In the data rows, the value 128 means zero.
Here are some points:
<149 120 100 143 115 109 132 143 125 131 114 100>
<127 140 129  99  96 172 121 123 148 120 142 200>
<102 147 108  96 127 133 144 136 172 117 126 141>
<106 196 126 104  88 134 176 136 140 124 187 125>
<104 113 134 113 180 109 112 121 104 114 132 109>
<113 127 150 128 187 114 116 112 104 109 129 112>
<132 142 130  98  94 186 123 122 133 121 135 198>
< 89  98 118 102 121  91 105 117  98  89 103 100>
< 98  93 140 133 146 107  95 115 107  98 100  95>
<138 118  88 123 125 131 123 139 116 145 100 113>
<171 122 120 121 115 142 140 162 134 137 136 134>
<160 153 116 115 118 165 136 155 136 111 164 129>
<123 112 151 195 125 118 125 123 121 153 106 110>
<110 115 145 137 182 117 113 110 106 114 121 117>
<157 108 130 154 106 121 116 116 135 195 110 134>
<134 117 129 160 132 110 103 130 125 188 107 111>
<120 113  86  82 118 122 108 149 119 132 110 107>
<102 124 133 127 170 100  98 111 103 104 113 116>
<113 185 129 106  97 137 164 134 177 117 170 111>
<143 100 104 133 107 106 110 142 143 168 127 127>
Then 10 other points, each followed by its number:
<108 119 179 191 150 127 114 126 113 125 123 110> 0
<117 181 139 110 100 127 175 161 156 125 165 128> 1
<136 123 141 175 139 106 109 119 126 167 104 128> 2
<126 172 115 106 112 136 162 167 138 130 172 121> 3
<150 137 139 111  88 209 118 125 142 117 139 170> 4
<106 115 166 175 140  98 122 111 115 110  96 122> 5
<114 115 128 128 166 103 114 106  96 118  98 117> 6
<110 130 141 129 185 122 123 116 119 113 122 111> 7
< 99 110 141 117 184 110 112 106 113 127 121 110> 8
<108 153  94 109 112 126 142 118 153  90 120 140> 9
Which of these numbered points is nearest to each point below, ignoring the 3 directions in which the first points spread most? Its number follows each.
<119 119 144 123 174 110 120 134 116 108 120 102> > 7
<115 104 168 201 129 124 107 112 120 153 122 114> > 0
<164 120 103 133 114 112 161 120 108 129 127 129> > 6
<119 114 135 146 150  96  98  97 105  84 132 111> > 2
<104 108 175 193 137 117 115 121  97 136 118 132> > 0
<114 131 116 114 106 173 123 133 149 109 131 184> > 1
<139 112 101 125 139 113 116 127 114 137  94 127> > 6
<129 157 123 105 104 132 159 173 128 102 175 117> > 3
<199 125 129 109 117 147 118 124 123 141 124 143> > 6
<115 101 144 163 149 115 137  97 119 102 112 117> > 5
